0: [ 5  5 10  7  5  5 12  7  8  2  4  9  6 10  7  8 14  8  6  9  7  7 10 10]
1: [ 7 11  6  8  6  7  4 10  8  6  8  4  6  2  7 11  6  8  9  7 10  6  6  5]
2: [11  8  8 10  8  6  5  5  6 11  7 11  8  8  2  8  7  0  8  6  6  7  7  9]
3: [ 4 14  8 12 11  8  4 10  5 10  5  3  6  4  5 11  5  8  6  8 11  8  6  2]
4: [ 9  5  7  1  3  9  6  8 13  2 15  9  8  4 15  3  6 15  9  6  9  6  9 13]
5: [14  4  6  8  6  6  4  7  8  8 12 13  9  7  6  5  6  3 10  5  6  5  6  9]
6: [ 7 14  6  8  9  8  4  9  6  7  7  4  6  3  8 12  4  9  9  8 11  6  6  5]
7: [ 7  0  7  4  6  8 13  9  8  5  8  7  8 11 11  3 11 11  6  8  5  6  7  9]
8: [ 6 10  8 11 12  8  9  4  5 12  2  8  8 11  1 10  8  1  8  9  6 10  8  5]
9: [13  6  7  9  5  5  3  5 10  9 13 15 10  6  6  6  5  1 10  6  7  7  9  9]
10: [ 0  6 10  7 14 12 15  7  5 11  2  3  8 15  7  5 11 10  2  8  4 12  8  8]
11: [ 5  4  8  5 12 10 13  8  5  8  6  7  8 13 10  3  9 11  5  7  4  9  7  9]
12: [15  5  5  6  6  4  2  6  7  7 12 15 10  5  6  6  3  2 11  6  6  5  7 11]
13: [ 8  2  8  4  9  9 11 10  8  6 12  8  9 10 13  0  8 12  6  5  5  8  6 11]
14: [ 4 11 10  6  3  6  7  6 10  5  6  8  6  5  9 12  7 11  8  9  9  9 12 10]
15: [ 4  9 12  9  8  7 11  4  7  8  5 12  9 11  6  6 11  6  5  7  7 11 12 11]
16: [ 9  5  7 11  8  6  7  7  6 11  7  9  9  9  2  8  7  1  8  9  5  7  6  5]
17: [11  7  7  9  7  6  6  5  8  9 11 14 10  8  5  5  6  2  9  7  6  7  7  8]
18: [ 7 12  5  8  9  8  4 12  6  7  8  0  6  4 10  9  4 12  8  7 10  5  3  3]
19: [ 2 15  9  6 12 13  8  8  6 11  8  3  7  8 11  8  4 14  7  6  8 11  8  8]
20: [14  9  7  8  7  6  1  3  9 10 15 15 12  4  7  3  2  2 11  6  7  7  8 11]
21: [ 2 15 12 15  8  6  2  4  7 13  3 12  8  5  1 14  7  1  7  8 10 11 14  7]
22: [10  7  6  4  2  6  4  8 10  3 11  8  7  4 11  7  6 11  9  7 10  6  9 10]
23: [ 6  3  9  5  7  8 14  7  8  6  7  8  8 12 10  5 12  9  6  8  6  8  8  9]
24: [ 4 11  6  7 15 15  8 10  4 11  6  0  6  8 11  8  3 12  7  6  8  9  4  3]
25: [ 6  3  9  6  6  6 13  8  8  4  4  7  6 11  7  7 12  9  7  9  6  7  8  9]
26: [10  0  5  0  9 12 14 10  8  4 11  4  8 11 15  0  9 14  8  7  4  6  4 10]
27: [ 4  8 11  8  5  6 10  4 10  8  8 14  9 10  6  6 12  5  5  6  7  9 12 15]
28: [ 6 10  7  4  4  8  6  9 10  5  9  5  6  4 12  9  8 14  8  9 10  7  9  9]
29: [ 8  2  8  5  6  7 11 10  8  6  9  9  8 10 11  2 10 10  6  7  6  6  7  9]
30: [13  3  5  8  7  7  6  8  7  9  9 10  8  9  4  8  7  3  9  7  6  5  5  6]
31: [ 9  5 10  6  2  4  9  7 10  4  8 12  8  8  8  5 12  7  7  7  7  6 10 13]
32: [11 10  9 13  5  2  3  4  7  9  5 14  8  7  0 12  8  0  9  9  7  8  9  7]
33: [ 2 11 12  9  8  8 11  2  8  9  7 13  9 10  6  5 11  6  4  7  7 12 13 13]
34: [ 3  9 11  8  8  8 12  4  8  9  7 13 10 11  7  5 11  7  4  7  7 11 11 13]
35: [ 4 10 13 12  6  4  9  3  8  8  3 13  8 11  2 10 13  3  6 10  8 10 13  9]
36: [ 6 11  8  5  4  7  7  7 10  4 10  7  7  4 12  9  6 13  8  8  9  7 10 10]
37: [ 5  7 10  8 11 10 12  6  6  8  2  7  7 11  6  6 11  7  4  8  8 10  8  6]
38: [ 5 11  6  9 11  7  7 13  4  6  2  0  4  6  6 13  6 11  6  8  9  6  5  1]
39: [11  0  4  5 12 10 10 10  4  8  9  4  8 10 10  3  6  8  8  7  5  6  2  5]
40: [ 2  8 10  7 10 11 12  4  7 11  7 11 10 12  9  3 10  8  4  6  6 12 11 12]
41: [ 9  1  8  5  5  6 11  9  9  5  8  8  8 10  9  6 11  9  7  8  6  6  7  8]
42: [ 7 12  8  9 12 10  5  9  5 11  8  5  8  5  8  7  4  8  7  5  9  8  6  6]
43: [ 7 10  6  8  6  8  5 10  9  5  7  3  5  3  9 11  7  9  8  7 10  6  6  5]
44: [ 8  2  8  4  6  7 12 10  8  5  7  7  7 11  9  5 11 10  6  7  7  6  6  9]
45: [ 9  9  6  5  3  7  5  9 10  3 11  7  7  2 12  8  6 12  8  8 11  5  8  9]
46: [ 9 10  5  7  7  8  4 10  7  7 10  4  6  4  9  9  5  9  9  7 10  5  5  5]
47: [ 4 10 12  9  7  7 11  4  8  9  6 13  9 10  6  6 11  6  5  8  7 11 13 12]
48: [ 9 11  6  8  6  6  2 10  8  7 11  6  6  2 10  8  4  9  9  7  9  5  6  6]
49: [ 7  4  4  0  8 10 12 13  9  2  6  0  3  8 14  8  9 15  7  7  8  6  2  6]
50: [ 4  2  8  6 10  7 15  9  4  4  0  0  5 14  7  9 15  9  5 11  6  7  6  4]
51: [10  1  6  4  7  9 10  6  8  8 11 10  9 11 10  4  8  8  9  7  4  7  6 10]
52: [12  0  7  3  3  5  9  8 11  2  9 11  7  9  9  5 11  9  9  7  6  4  8 12]
53: [11  8  9 12  5  3  4  5  8  8  6 13  8  6  1 11  9  0  9  8  8  7  9  6]
54: [ 8  7  7 11  9  7  8  5  6 10  6  8  8  9  2  8  8  2  8  9  6  9  6  5]
55: [ 4 11 13 12  5  4  9  3  8  8  3 13  8 10  3 10 12  3  6  9  8 11 13  8]
56: [ 8  9  6  9  7  6  5 10  8  6  6  4  5  4  6 11  7  8  8  8  9  6  6  4]
57: [ 7  9  9 12 11  6  8  6  5 10  1  7  7  9  1 11  9  2  7  9  8  9  7  4]
58: [11  4  6  9  9  8  7  6  6 10  8  8  8 10  4  8  7  3  8  7  5  7  5  6]
59: [ 8  2  7  3  9 11 11  7  8  8 11  9  9 10 13  1  8 11  7  6  6  9  7 11]
60: [ 7 14  6  9  7  7  3 12  7  6  8  2  6  2  9 11  4 11  8  8 12  6  5  2]
61: [11  3  8  4  4  6  9  6 10  5 11 12  9  8 10  2  9  9  8  7  6  7  9 13]
62: [ 9 10  8 11  4  2  3  7  7  5  4  9  5  4  2 14  8  3 10  9  9  6  8  5]
63: [10  1  5  0  5  9 11 10 10  2 12  4  7  8 15  3  8 15  8  6  7  5  5 10]
64: [ 8 14  8  9  7  8  2  7  9 10 13 11  9  2  9  6  3  7  8  5 10  8  9 10]
65: [ 5  2  7  5 13 11 14 10  5  9  7  5  9 14 12  2  8 11  5  8  4  9  5  7]
66: [ 6 12  7  9 11 10  5  9  5 10  8  4  8  6  8  8  4  8  6  6  9  7  6  5]
67: [13  3  5  8  6  5  6  7  8  9 10 10  8  8  5  7  6  3 10  7  4  5  5  8]
68: [ 7  7  7 11 12  9  8  7  3 12  2  6  9 12  1  9  8  1  7  9  5  9  6  5]
69: [13  3  4  8  7  5  7  9  6  7  8  8  8  8  4  7  7  4 10  9  6  5  3  5]
70: [ 8  2  8  5  5  6 12  9  7  3  4  6  6 10  8  7 14  9  6  8  7  6  7  9]
71: [15  0  6  5  8  8  5  7  9  6 15 14 11  6 10  0  3  6 12  4  6  5  6 10]
72: [14  5  6  8  3  2  4  6  8  4  8 13  7  6  3  9  8  1 10  8  8  5  8  9]
73: [ 9  6  7 10 12  9  8  6  4 11  4  6  7 11  3  7  7  3  7  6  5  9  6  6]
74: [12  6  5  9  7  5  7  8  6  9  8  9  8  9  4  8  6  2  9  9  5  6  5  5]
75: [15  0  6  4  8  7  4  7  8  5 15 14 10  5 10  1  3  6 12  4  6  4  6 10]
76: [ 3 12  7  7 15 15  8  9  4 12  6  0  6  8 10  9  4 12  6  6  9 10  4  3]
77: [ 7  6  7  4  7 11  7  9  9  7 13  7  9  6 15  3  5 15  8  6  8  8  7 10]
78: [ 8  4  5  7 15 11 12 10  1 11  1  0  7 14  5  9  7  7  8  9  6  8  1  0]
79: [11  7  8 10  7  6  5  5  6 10  9 14 10  8  4  6  6  1  9  8  6  8  9  8]
80: [ 9  0  8  4  5  5 12  9  9  2  6  7  6 10  8  6 14  8  7  8  6  5  7  9]
81: [ 0 11 12 11 11  9 14  5  5 11  1  8  9 14  4  6 12  5  2 10  6 12 11  9]
82: [12  8  5  5  6  7  2 10  9  5 14  7  7  1 12  6  2 11 11  5 10  4  5  7]
83: [ 7  7  8 11 14 10  9  5  4 13  5  7  8 11  3  7  5  2  6  7  5 10  6  5]
84: [13  0  5  6  6  4  8 11  6  4  4  4  5  8  4 11 10  5 10  8  6  4  4  3]
85: [ 7 14  6 10  7  8  2  9  8 10 12  6  8  3  8  9  3  8  8  6 10  7  6  6]
86: [ 7  7  8 12  9  7  8  4  7 12  5 11  9 10  1 10  8  0  8  8  5  9  9  8]
87: [ 8  6 10  9  4  4  9  4  9  5  6 13  8  9  5  8 11  4  7  8  7  8 10 10]
88: [ 8  8  7  5  2  6  6  7 12  4 12 10  7  4 11  8  7 11  9  7  9  6 10 11]
89: [ 1 15 11 15 11  9  4  4  7 15  4 11  8  7  2 12  5  2  5  8 10 12 13  6]
90: [10 10  9 12  8  7  5  5  6 11  7 12  9  7  3  8  7  2  7  8  8  9  9  6]
91: [ 5 11  9  5  2  7  7  7 11  4 10  9  7  4 12  9  8 12  8  8 10  8 11 11]
92: [ 3 11  8  6  7 10  7  6 10  8  9  7  7  6 12  8  5 13  8  6  9 10 10  9]
93: [ 6  7  9  7  5  8 10  6 10  4  5  7  5  8  9 10 12  9  7  8  9  8 10  8]
94: [11 10  6  7  2  4  1  8 10  4  9 10  6  1  7 12  6  5 11  7 10  5  8  9]
95: [ 9  6  6  9 11  9  8  8  5 11  9  8  9 11  5  5  6  5  7  7  5  8  4  6]
96: [ 9 10  5  7  5  7  3 11  9  4 11  5  7  2 11  8  4 10 10  6 11  5  5  5]
97: [12  3  6  6 11 10  8  7  6 10 11  9 10 10  9  3  5  6  9  6  4  7  4  7]
98: [ 8  3  8  5  6  8  9  9 10  6  9  8  8  9 11  5  9 11  7  6  7  7  8  9]
99: [ 6  9  8  3  3  9  8  7 11  5 12  8  7  5 14  6  7 14  8  7  9  7 10 12]
100: [ 1  8 12  9 10  7 14  5  7  9  2  9  9 13  5  7 13  4  3  9  6 10 10  9]
101: [ 7 10  5  6 12 12  6 11  5 10 10  0  7  6 11  7  3 12  8  6  8  7  3  4]
102: [ 0  7 11  8 13 11 15  8  6  9  2  4  9 15  7  6 13 10  3  9  6 12  8  6]
103: [15  6  6  7  6  6  3  5  8  8 13 15 10  5  7  5  4  2 11  6  7  5  8 11]
104: [ 2  8 11  9 11  8 13  6  5 10  1  6  8 14  4  8 13  5  3  9  5 10  9  8]
105: [ 2 15 11 15 10  7  3  6  6 11  4  8  8  4  2 12  5  3  5  7 11 10 12  8]
106: [ 9  5  7 11  7  4  7  8  6  7  3  7  6  8  1 11  9  2  8  9  7  6  6  4]
107: [ 4 15  8 11 11 10  5  6  6 12  4  5  7  7  4 12  4  5  7  8  8 10  8  6]
108: [11  0  6  2  2  2 11 10 11  0  6  7  6  9  9  7 15  9  7  8  6  4  7 10]
109: [ 8 13  6  8  5  6  2 10  8  6  8  4  5  1  8 12  5  9  9  8 11  6  7  6]
110: [ 7 10  8  6  1  5  6  7 11  3  7  9  6  4 10 11  9 11  8  9 10  7 11  9]
111: [ 8  6  7  3  2  7  7  7 13  3 14  9  8  3 15  4  7 14  9  6  9  7 10 13]
112: [ 6  6  7  9 15 12 10  7  3 14  5  5  8 13  4  6  5  4  6  8  3 10  5  4]
113: [13  0  3  3  7  7 10  9  6  4  6  4  6 10  8  8 10  8 10  9  6  5  3  5]
114: [12  8  9 11  4  3  4  5  8  8  7 13  7  5  2 10  8  1  9  8  8  7  9  7]
115: [ 5 15  6  8 12 10  5 10  5 10  8  2  8  6  8 10  2 10  7  7  9  9  4  4]
116: [ 4 12 10  8  4  7  7  5 10  7  6  8  7  6  9 11  8 11  7  8  9 10 11  9]
117: [ 8 10  5  6 11 12  5  9  7 11 12  5  8  6 12  6  1 11  9  6  7  8  6  7]
118: [10  0  4  0  9 11 15 11  8  3 11  3  7 12 15  0  9 14  8  6  4  6  3 10]
119: [14  0  2  3 11  8 10 11  5  6  8  4  8 11 10  3  5  8  9  8  4  4  0  5]
120: [ 6  8  8 12 10  9  8  5  6 14  6  9 10 11  2  8  5  2  7  8  5 10  8  6]
121: [ 4 15  7 12  7  6  4  8  7 10  2  4  5  4  3 15  6  5  8  9 10  8  8  3]
122: [ 6  2  8  5  7  8 14  8  8  4  6  7  7 11  9  6 13  9  6  8  7  7  7  8]
123: [ 6  6 11  8  5  6 10  5  9  6  6 13  8 11  7  7 13  6  5  8  7  9 11 12]
124: [10  8  9 13  5  3  4  5  8  9  5 13  8  6  0 11  9  0  9  8  7  7 10  7]
125: [10  2  4  5 14 11 11  9  3  8  6  1  7 12  8  6  6  9  9  8  5  7  1  3]
126: [ 6  7  7 10 15 11 10  6  3 14  4  5  8 13  4  7  5  4  6  8  4 10  5  4]
127: [ 9 10  6  7  6  6  4 10  9  5 10  5  6  2 10  9  5 10  9  7 11  5  6  5]
128: [ 0  8 10 11 11  9 15  6  5 10  0  6  8 13  3  8 14  4  2  9  7 11 10  7]
129: [ 9  9  6  7  7  7  5  9  8  6  8  4  6  5  9 10  5  8 10  8  8  6  6  5]
130: [ 5  3  9  5  8  7 14 10  7  3  2  3  5 12  8  7 15 10  5  8  6  7  7  9]
131: [11  3  5  5 13 12  8  9  5 11 12  7 10 10 10  2  3  8  8  5  5  8  3  5]
132: [ 6  8  8 11 13 10  9  5  4 12  5  9  9 11  4  6  6  2  7  8  6 10  7  6]
133: [ 5  6  7 10 15 12 11  7  2 15  5  4  8 14  5  6  6  5  6  8  3 10  4  4]
134: [10  4  7 10  9  8  7  6  6 10  8  9  9  8  6  6  7  3  9  8  7  7  6  3]
135: [ 5  4  8  4  9  9 13  7  7  7  5  7  7 13  9  6 11 10  6  8  5  9  8 10]
136: [13  5  7  8  7  6  6  6  9  8 12 13  9  7  6  5  5  3 10  7  7  6  7  6]
137: [10  5  7 10  9  7  8  6  5 11  7  9  8  9  4  7  7  2  8  8  5  8  6  5]
138: [ 9  3  6 10 10  8  9  6  5 11  6  7  8 12  3  7  6  2  8  7  3  9  5  6]
139: [13  3  5  8  6  6  6  7  8  8 10 10  8  9  5  7  5  3 10  7  4  6  6  8]
140: [ 7  4  9  6  5  5 12  7  8  4  4  9  6 11  7  8 13  7  7  9  6  7  9 10]
141: [ 7  0  7  4  7  8 14  9  9  5  9  7  8 11 11  3 10 12  7  8  4  7  6  9]
142: [ 9  7  7  6  0  0  5  7 13  0  6  8  5  3  7 14 13  8  9 10 10  5 11 10]
143: [ 7 12  6 10  7  6  3 11  7  6  4  2  4  3  5 15  6  8  8  8 11  6  6  3]
144: [ 8  8  8 12 10  8  8  5  6 12  6  9  9 11  2  8  7  1  7  8  5  9  7  6]
145: [ 4  6 10 10  6  4 13  6  8  4  1  8  6 11  5 10 15  6  6 11  7  8 10  7]
146: [ 5 13  7  9 13 12  6 10  6 11  8  1  7  6  9  9  3 11  8  6  9  9  5  3]
147: [ 7 12  8  9  3  5  2  9  9  5  5  7  5  2  6 13  8  8  7  9 11  7 10  7]
148: [ 8  1  8  5  3  6 11  9  9  3  8 10  8  8 10  5 13  8  6  7  8  5  8 10]
149: [ 8 13  6  9  6  6  3  8  8  7  9  5  5  1  7 12  4  8 10  7 10  6  7  7]
150: [ 1 10 11 11 11  9 13  5  5 11  0  7  9 13  4  7 12  5  3 10  6 11 10  7]
151: [ 5  9 13  9  4  6  9  3 10  8  7 15  9 10  5  6 12  4  5  6  7 10 14 15]
152: [ 7  5  6  8 15 12 12  9  1 11  1  0  6 13  5  8  8  8  6  8  6  9  2  0]
153: [ 8  9  6  5  3  7  5  9 10  3 13  7  7  2 13  7  6 13  9  8 11  5  8  8]
154: [ 2  8 10  9  9  5 14  7  6  6  0  4  5 14  3 11 15  5  4 11  6  9  9  8]
155: [ 7  4  9  4  7  8 12  8  9  5  8 10  9 11 10  4 10 10  6  7  6  7  7 11]
156: [ 6 10  9  6  2  5  7  6 10  3  6  8  6  4 10 11  9 12  9 10 10  8 11  9]
157: [ 7  8  6  2  3  8  7  8 12  4 13  6  7  5 14  7  6 15 10  7  8  7  9 11]
158: [ 6 12  6  9 10  9  4 12  6  9  6  1  6  4  8 10  4 11  7  7 10  6  4  2]
159: [10  2  9  3  4  6 10  9 10  3 10 11  8  9 12  2 11 11  7  7  7  6  9 12]
160: [13  6  7  9  5  5  4  6  9  9 12 15 10  6  5  6  6  1 10  6  7  6  8  9]
161: [ 7 15  8  9  9  9  3  7  6 11  9  8  8  4  7 10  2  8  8  7 10  9  8  6]
162: [ 5 14  7 10 10  8  5  9  6  9  6  4  7  5  8 11  4  9  7  9 10  8  6  2]
163: [ 4 10  9  8  6  5  9  7  8  3  1  5  5  7  7 13 12  9  6 11 10  7  9  7]
164: [ 8  7  6 10 14 12  6  5  5 15 12 12 11 10  8  2  2  4  7  7  4 10  6  7]
165: [ 9  0  7  3  8  9 11 10  7  6 10  8  9 10 12  1  9 11  6  7  5  7  6  9]
166: [10 10  7  7  8 11  1  9  9  9 15  9 10  1 12  3  0 12  9  3 11  7  7  7]
167: [ 3  5  9  6 10  9 14  8  7  8  7  7  9 14  9  4 10 11  5  7  5 10  8  9]

[ 4 10  9  7  5  6  9  7  8  4  1  4  4  7  7 13 12 10  6 11 10  8 10  7] 163 93
[ 6  4  8  7 12 10 12  9  6  9  7  6  8 13  8  4  9  9  5  7  5  8  6  7] 11 167
[ 8 11  4  7  8  8  4 13  7  6  9  0  6  3 11  9  4 13  8  8 10  5  4  3] 18 60
[11  4  6  1  2  8  5  8 14  0 15  8  9  2 15  3  6 15 10  6  9  5  9 13] 4 111
[ 9 13 10 12  7  7  2  3  7 11  8 15  9  4  3  9  5  1  9  6  8  9 11  9] 90 79
[ 9  2  8  6  4  3 10  5  9  3  5 10  7 10  6  9 12  4  8 10  5  7  9 10] 140 87
[ 7 10  8 11 12  8  8  4  4 12  4  8  8 10  2  9  7  2  8  8  6 10  8  6] 8 144
[ 6  1  8  5  8  6 14 10  7  3  2  3  5 12  8  7 15 10  6  9  6  6  6  7] 130 70
[10  5  5  5 14 12  8  7  5 14 13  9 11 11 10  2  2  8  8  6  3 10  3  6] 131 97
[ 7 14  7  9  8  8  3  8  8  9 10  6  7  4  8 10  4  8  8  6 11  7  7  6] 85 161
[12  1  5  1  3  7  7 11 11  0 13  4  6  4 15  5  7 15  9  6  8  3  6  9] 63 4
[ 6 11  8  9  4  4  4  8  9  5  5  7  5  3  6 12  8  7  8  9 10  7 10  7] 147 56
[12  0  5  3  3  3 11 10 10  0  6  6  6 10  9  7 15  9  7  8  6  4  5  8] 108 80
[ 7  7  7  4  5  9  7  8 10  7 12  8  9  6 14  4  6 13  8  7  7  8  8 10] 77 99
[ 3 13 10  7  5  9  7  5 10  8  6  9  7  6 10 10  8 11  6  8 10 11 12  9] 116 14
[ 4 12 10  6  3  6  6  5 11  5  6  9  6  5  9 12  8 11  8  9  9  9 12 11] 14 116
[11  7  6  4  2  5  4  8 10  3 11  9  6  4 11  8  7 10  9  8  9  5  9 10] 22 88
[ 6  5  7  9 13  8 12  7  4 10  1  3  7 13  2 11  9  3  7  9  5  8  5  4] 68 73
[ 4 15 11 15  5  4  0  6  9 10  3 10  6  2  0 15  8  2  7  8 11  9 12  7] 21 105
[11  2  5  0  5  9  9 10 11  2 14  4  7  7 15  4  6 15 10  5  8  5  5  9] 63 4
[15  3  6  6  6  6  3  5 10  7 14 15 10  4  9  4  4  3 11  5  8  5  9  9] 103 12
[ 4  9  8  4  7  9  9  9  8  6  7  3  6  7 13  8  8 15  7  8  9  8  9  8] 28 92
[ 9  5  9 11  7  4  7  7  6  7  2  9  6  8  2 11 10  2  8  9  8  6  7  4] 106 57
[ 4 10  8  4  6  8  9  8  9  5  7  4  6  6 12 10  8 15  7  8  9  8  9  9] 28 36
[10 13  6  8  3  4  0  9 10  5 10 10  7  0  7 11  5  6  9  7 12  5  8  9] 94 149
[14  6  6  8  3  0  2  6  9  4  7 14  7  5  2 11  8  0 11  7  8  5  8  9] 72 114
[ 8 14  8 10  4  6  1  6 10  9 11 11  7  1  7 11  4  5  9  7 10  8 10  8] 64 149
[14  0  3  5  9  7  8  9  7  6 11  7  8  9 10  4  5  7 11  8  4  4  2  4] 119 39
[ 9  5  8 13  6  3  6  9  7  7  5  8  6  6  2  9  9  2  7  9  7  5  6  4] 106 16
[ 5 11  9 12 14 10  8  5  4 14  7 12 11  9  5  3  4  2  5  8  6 10  9  7] 132 120
[ 4 15  8 12 10  9  4  6  6 13  4  6  7  7  4 13  4  4  7  8  9 10  9  6] 107 105
[10  9  9 11  8  6  5  5  6 11  7 10  7  6  3  8  7  3  7  7  9  8  8  7] 90 2
[ 8  6  6  9 12  9  9  6  6 13  9  8 10 12  5  5  6  4  7  7  4  9  5  5] 95 138
[ 6  7  7 11 13  8 10  7  4 11  3  5  8 12  2  9  8  2  6  8  5  9  5  5] 68 73
[13  5  6  8  6  6  5  6  9  8 12 13  9  7  6  6  6  2 10  7  7  6  7  6] 136 5
[ 3 13  8 13  9  6  6  8  6  9  1  4  6  6  3 14  7  6  5  9  9  8  8  4] 121 3
[ 6 10  9  8  1  4  6  7 12  4  8 10  7  4  8 11  9  9  8  8 10  8 11  9] 110 156
[10  4  6  1  3  9  6  7 14  1 15  8  9  3 15  2  5 15 10  6  9  6  9 13] 4 111
[ 0 12  9  5  9 11 12  8  7  9  2  0  5 10 10 12  9 14  5 10  8 11  8  7] 19 102
[ 7 15  8 11  5  6  1  7  9  9 12 11  8  1  7 10  3  5  8  6 11  8  9  8] 64 85
[ 8  7  7 10 13  9  9  7  4 11  4  6  8 11  3  7  6  3  6  7  5  8  6  6] 73 83
[ 5  7  9  8 12 10 13  7  5  8  2  5  7 12  7  6 11  7  4  8  7 10  8  6] 37 104
[14  5  7  9  4  4  4  6  8  8 10 15  9  6  4  8  7  0 10  7  8  5  8  8] 160 72
[ 2  9  8  6  6  6 11  8  8  4  1  1  4  9  9 13 12 12  6 11  8  8  8  8] 163 93
[ 6  4  9  5  7  9 11  9  8  7  8 10  9 11 10  3 11 10  5  6  7  8  8 10] 155 29
[ 8  9  4  5 11 11  6 13  5  8 11  0  7  5 11  6  4 13  7  6 10  6  3  4] 101 18
[ 4  8  8  5  8  9 10  8  8  7  6  4  7  8 11  8  8 14  6  8  7  9  8  8] 92 28
[ 8 11  9 12  8  6  5  5  7 11  6 10  8  7  2 10  7  2  8  8  9  8  9  5] 90 54
[ 2 13 10  5  6 10  9  6 10  7  8  8  7  7 12  8  8 13  6  7  9 11 11 12] 92 116
[10  4  6  9 11  9  8  8  5 11  9  8  9 10  6  5  6  5  7  7  5  7  5  4] 95 134
[ 4  6  6  2  9 12 12 10  8  5  8  1  7  9 15  7  7 15  7  8  7  9  7  8] 49 77
[ 4  8  7  1 10 13 10 10  7  5 10  3  8  7 15  4  5 15  7  7  9  8  7  9] 77 92
[10 10  5  6  7  9  2  8  9  9 15  8  9  2 12  5  0 11 10  5  9  6  7  8] 166 82
[ 4 10  8 12 13  8 10  5  4 13  1  6  8 12  1 10  8  2  6 10  6 11  8  4] 8 68
[ 1  8 11  9 10  8 14  6  7  9  2  8  9 13  5  7 13  5  3  9  6 11 11  9] 100 104
[11  1  5  8  6  4  9 10  7  5  4  5  6  9  3 10 10  4  9  9  6  5  4  4] 84 106
[ 7 13  8 11  5  7  3  7  9  9  8  8  6  3  5 12  5  5  8  7 10  8  8  6] 149 161
[ 8  7  6  2  3  8  8  9 10  4 11  6  6  6 13  7  7 15  9  7  9  6  8 11] 157 99
[14  9  7  8  7  6  2  4  8 10 14 15 11  5  7  4  3  3 10  5  8  7  9 11] 20 103
[ 7 13  7  9  6  7  3  7  8  9 10  7  8  3  8 10  4  6  8  7 10  7  7  7] 85 149
[ 6 12  9  9  5  5  4  7  9  6  5  8  6  4  5 13  7  6  7  8  9  7  9  8] 147 62
[13  3  5  6 10  9  7  7  6 10 13 10 10 10  8  3  3  5 10  7  4  7  4  6] 97 131
[10  7  7  3  5 10  5  8 10  4 15 10 10  3 15  1  4 15 10  6  9  6  8 12] 4 111
[ 7  7  7 10 14 11  6  6  4 15 10 12 11 10  8  2  3  4  7  7  5  9  7  8] 164 95
[ 6  8 13 10  3  4  8  3 10  7  8 15  9  9  4  7 12  3  6  8  6  9 14 12] 151 27
[ 4 15 12 15  5  4  0  4  9 10  6 15  8  1  0 15  5  1  7  7 11 10 15  9] 21 105
[ 6  7  6  2  7 10  9  9  9  6  8  3  6  8 13  8  7 15  9  7  8  8  7  9] 28 157
[ 9 13  8  8  7  9  2  7  8 10 14 10  9  3 10  6  3  8  9  5 10  8  9  8] 64 85
[ 6 15  8 12  9  8  2  8  6 11  8  6  8  3  6 11  2  6  7  6 10  9  8  6] 161 85
[ 7 10  6  9 10 10  5 11  6 10  7  1  6  6  8 10  5 10  8  7  9  6  5  3] 158 18
[11  1  5  7  6  3  9 10  6  5  4  5  6  9  3 11 10  4 10  9  5  5  4  4] 84 106
[ 8  6  8  5 10 11 11  5  7 10 11 12 10 10 11  1  7  9  7  7  6 10  8 12] 59 51
[13  5  4  3  9 12  4 10  8  6 15  5  8  2 14  3  0 14 11  4  8  5  5  7] 82 166
[10  6  8 10  8  5  7  8  5  8  3  7  6  8  2 10 10  2  8  8  7  7  6  4] 106 54
[ 6  7  7 11 13  9 10  7  4 12  2  4  7 12  2  9  8  3  6  8  5  9  5  4] 68 126
[ 8  5 11  8  4  3 10  4  8  3  3 12  6  9  5  9 14  4  8 10  6  7 12 10] 87 140
[ 9  4  7 10 11  9  8  8  5 12  9  8 10 11  6  4  5  4  7  7  4  8  5  5] 95 138
[ 8 15  8  8  6  7  1  7  9  8 12 11  9  1  9  8  3  7  8  6 12  7  9  7] 64 85
[12  0  6  2  6  9  9 10  9  4 12  9  9  9 13  2  8 11  8  6  6  5  6  9] 165 13
[ 6  8  8  3  3  8  8  7 11  4 11  9  7  5 14  6  7 14  8  7  9  7 10 13] 99 157
[ 5 13  7  9 12  9  5 12  5  9  5  0  5  6  8 11  5 11  7  8 10  6  4  1] 158 38
[11  0  7  2  6  9  8 10 10  3 13  8  8  6 15  0  7 14  8  5  6  5  6 10] 63 13
[11  0  5  3  2  3 10 10 10  0  6  7  6  9  8  7 14  8  8  9  7  4  6  9] 108 80
[ 6  6 11  7  4  6 10  4  9  7  7 13  8 10  7  6 13  6  6  8  7  9 12 12] 123 27
[13  4  3  2  9 12  4 10  8  6 15  5  8  2 14  3  0 14 11  4  8  5  4  7] 82 166
[ 7 13  6  9  5  6  4  8  9  7 10  5  6  2  7 12  4  8 10  8 10  7  7  6] 149 109
[13  3  6  6 10 10  4  5  9 10 15 15 12  6 10  0  3  4 11  4  6  7  7 10] 71 75
[ 5 11  9  6  3  7  6  6 11  5  9 10  7  4 11  9  8 11  8  8 10  8 11 10] 91 36
[ 8  5  7  9 12  9  9  7  5 12  8  8 10 11  5  5  5  4  6  8  5  8  5  5] 95 138
[ 7 12  5  8  8  7  4 12  7  6  9  0  6  3 10 10  4 12  8  7 10  6  4  4] 18 60
[ 6  8  7 12 13  9  9  6  4 13  2  4  7 12  1  9  8  2  6  8  5  9  6  5] 68 8
[ 5  8  8  4  5  9  9  9 10  5  9  6  7  6 12  8  8 14  7  8  9  8  8  8] 28 36
[ 6 13  9 10 10 10  5  5  7 11 10  9  8  5  8  8  3  6  8  6  8 10 10  7] 161 42
[ 9  3  5  0  5 11  9 11 10  2 13  3  7  6 15  3  6 15  9  6  8  6  5  8] 63 77
[10  3  9  6  4  6  8  7 10  4 12 13 10  7 12  0  9  9  7  6  7  7 10 13] 61 159
